Each path below is one point turned by a fixed rotation once a step. After each direction that follows a path, write how fast that rotation turns it, in degrees a step (0 if it stays still).
Each turn is a multiple of 5 degrees from 10 to 175, or 0.

[ 14  18 -12 -23 -11  14  -7  27]
[ 29 -17 -22 -12 -10 -12 -14  -3]
[ -4   4 -30   5  11 -30   4  18]
[ 22  11   2 -14   6  -8  29  20]
[ 32  21 -16   2   0  -3   2 -19]
[  2  -1 -35   2  27  15   3   4]
[ 10 -24  -7  -2  13  -7  35  -8]
[ -6  25  -6  14   1  -7  28 -21]
[ -5  14  -6 -13   7  37  18  -7]
[  0 -23 -13  -7  -7  12   5 -36]
[-40  -3 -14   1   1  -9  12 -10]
[-16   4  19 -28  -9   5  24  -1]
[ -3  17   2 -20 -19   0 -14 -32]
[-26  -4 -17 -25  10   6 -24   2]
[ -5 -24  13 -29   4 -25   2  -1]
[ -9  27  13  -9   4 -32  -9  -8]
[  6  18  11 -27  21  12 -16  10]
[ 19 -19   4 -11  19 -10 -22 -19]
[-14   0   0  13  36 -23  -6   4]
[ 9  4 34 -4 24  2 18  9]
[ 17  14  17  17  10   9 -13 -28]
[-12  -9  -4  17  28  24 -15   1]
[ -5 -33  23  15   7   2  13  -4]
[-18  17  23  31 -10  -2   5 -11]
[-10   7  18   2  -7  40  -9  10]
[  0 -29   8   7 -22  10 -20 -13]
[-33  -8   1  19 -12 -13 -11  16]
[ -2  -1  29  -8 -23   2   3  27]
[ 16  14   7   3 -29  -5 -30  -3]
Speeds:
[ -3   4 -13 -16   5  -3  12 -12]	10
[  1  -8   6 -12   5  13   8  15]	135
[-16  -3   2  -7 -20   4  -3  -2]	25

[  1  26  -8   6  20  17   3 -21]
[ 10  -5  -7 -15   5  32  20   7]
[ -3  17 -29   7 -24  13   5  -4]
[ 22  -9  -5  -4 -21  15 -19  20]
[ 16  19  -9  23   4  -3 -25  -6]
[ 24 -10  14   8  23  23  -4   0]
[  4  22  -7  18  10  14  23 -13]
[  7   1   6 -13 -17  34  15   5]
[  2  32 -21  -3 -20   6  -7   6]
[ 18  -7  -6 -13  -3  18 -31   5]
[ 14  11 -25  20  19   0  -9   0]
[ 18 -20   5  17   8  27   7  -8]
[10 22 -3 23 -9  9 24  5]
[  9  10  20  -7 -21  29  -6  -2]
[  8  37 -12 -10   4   3 -12  10]
[  9  -7 -12 -14  13  25 -21 -14]
[ 14   3 -33  12  15   7  11   8]
[ 11 -18  -2  20 -17  25   4  -8]
[ 18  21   4  21 -15   0   4  18]
[  9  15  21   1  -7  21 -21 -12]
[15 28 -5 -9 26  8  0  9]
[  0  -3 -17  -9   8  31   1 -21]
[ 12   1 -28   3  -6  13  19  18]
[  8  -5  -9  16 -30  16 -14  -7]
[ 30  14   6  13  -3  -1 -14  24]
[ 11  11  13  14  13  18 -19 -22]
[15 13  2 -3 25 18 18  8]
[ -7  10 -13  -2 -10  30  13 -21]
[ 14   6 -16 -11 -19  16   7  28]
Speeds:
[ 21   2  -3  -7  -5  -6   5 -13]	0
[ 3 -1 -2 -2 25 -1 -9 -6]	70

[-18   7 -17 -16  19 -22  -8  15]
[ 10  -8 -25  19   0   3 -29  14]
[ 10  -2 -12   1   1 -41   0 -10]
[  0   5 -17 -20  29  -4 -19  15]
[  5   4 -27  19 -19 -12 -16  17]
[  1 -18 -13   2  21 -32  -6 -15]
[ 22  15 -17 -16  12  -4 -21  15]
[-17   2 -23  11 -10 -25  -7  17]
[ 13 -21 -13   8  25 -12 -20  -9]
[ 20  22 -15 -13  -2 -25  -9   8]
[-27  -8 -23   4  12 -14 -12  17]
[ 28 -10 -17  14   3 -10 -23  -5]
[  1  14 -13 -16   8 -38   1   1]
[-10  -3 -24  -2  18   4 -26  20]
[ 18  -5 -19  20 -15 -26 -11  -3]
[ -1  -2  -9 -17  29 -28  -6  -4]
[  9  11 -24  -1   2   4 -24  24]
[ -8 -14 -20  17  -5 -33  -4  -2]
[ 20  -5 -10 -12  31 -13 -18  -6]
[  2  20 -24  -4 -13 -18 -10  23]
[-15 -22 -20  15  14 -19 -13   0]
[ 36   4 -12  -4   9 -15 -18  -4]
[-17  14 -20 -11   4 -27  -1  18]
[  1 -18 -24  17  14   2 -27   8]
[ 25   6 -13   1  -5 -33  -6  -8]
[-15   4 -17 -18  25 -15 -11  15]
[ 12  -3 -26  20  -7   0 -25  14]
[  4  -7 -11   2   8 -42   0 -13]
[  8   8 -17 -18  26  -2 -23  15]
Speeds:
[-15   4  -7   3  -6  10  -4  17]	115
[-15 -11   2  -4  19   1   0  -3]	145

[ 18  12 -21   9  20 -18  -3  -1]
[-30   3   7  14   1 -11 -13 -20]
[  5  -9   8   1   8 -33   2  24]
[ 7 19 15 30 16  5 -6 -7]
[-12 -31  13  -1  12  -4 -21   3]
[ 24   9 -18   3  24 -16  -8   3]
[-23   1  -2  17   5  -9 -12 -28]
[ -5  -5   0  -4   7 -35   0  24]
[10 23 15 26 11 -6  0 -7]
[-16 -29  18   7  13  -2 -14   5]
[ 26   6  -9  -1  23 -11 -14  10]
[-14  -3  -4  17  10  -4 -12 -33]
[-15  -8  -8  -6   6 -31  -7  19]
[ 12  26  12  21   7 -16   2 -10]
[-21 -24  20  17  10  -2  -7   4]
[ 24   5   1  -3  21  -9 -18  19]
[ -3  -8  -2  19  14   1 -11 -34]
[-17 -10 -16  -7  12 -23 -13  16]
[ 12  27   4  13   5 -24  -2 -12]
[-24 -18  17  21   6  -6   2   2]
[ 16   8  10  -2  19 -10 -19  25]
[ 10  -8   6  21  15   3  -9 -30]
[-20 -14 -16  -3  17 -13 -17  15]
[ 15  23  -1   3   4 -28 -10 -13]
[-25 -14   9  25   8 -11   9  -4]
[  7  10  14  -2  13 -14 -18  28]
[ 18 -10  13  22  13  -2  -3 -25]
[-19 -16 -14   3  22  -2 -19  12]
[ 17  16  -4  -4   6 -27 -17 -14]
Speeds:
[ -9   5 -17  -5  -5 -14   2 -10]	65
[ -1 -20   9  -1  -7  -6   4 -13]	145

[-15   6  -9 -24 -24  24  -2  -8]
[ 12 -18 -26  -4 -24  10 -16   1]
[  8 -27  -8   4  -8  18  18  26]
[ -1  -2 -15 -13  10  22  34  -2]
[ 17   5 -20   7  -1  23   7 -30]
[ 16 -10  17  20 -22  21   6 -11]
[ -1 -14  19 -22 -24  10  21  -7]
[ 21 -17 -12 -31  -6  -4   2 -16]
[ 40 -19   1   1  10   9  -1   6]
[13  3 22 -8 17 27 18  7]
[  6  19   5 -23   4  26  -7 -21]
[ 20   0   6  -4 -19  19 -31  -6]
[  3 -16  15 -15 -19  19  -5  28]
[ -2  -6 -16 -37   4  15   5  15]
[ 19  -1 -33  -1  10  24 -12   3]
[ 5  2  1 21 -1 39  6 13]
[-18   8   1 -10 -19  32  16  -9]
[  5 -10 -21 -11 -31  12  -6 -19]
[ 20 -33  -7   7 -21   9   7  11]
[  6 -17  -1 -12   6  12  37   9]
[ 20   2 -17 -12  13  15  18 -26]
[ 30  -2   9  17  -5  22  -2 -20]
[  6  -6  34 -10 -18  20  12  -4]
[  9  -8   4 -42 -13   4   0 -13]
[ 35 -18  -9 -16   2   5 -17   6]
[21 -8 13 -5 16 26  6 25]
[ -2  20   1 -22  14  33   7  -3]
[ 10  13 -10  -5 -12  27 -26 -15]
[  3 -11   9   3 -27  26 -15  18]
Speeds:
[ 16  13  -4  -5 -13   4   9   7]	0
[-11   8  -6 -19   3  -2   7 -10]	110
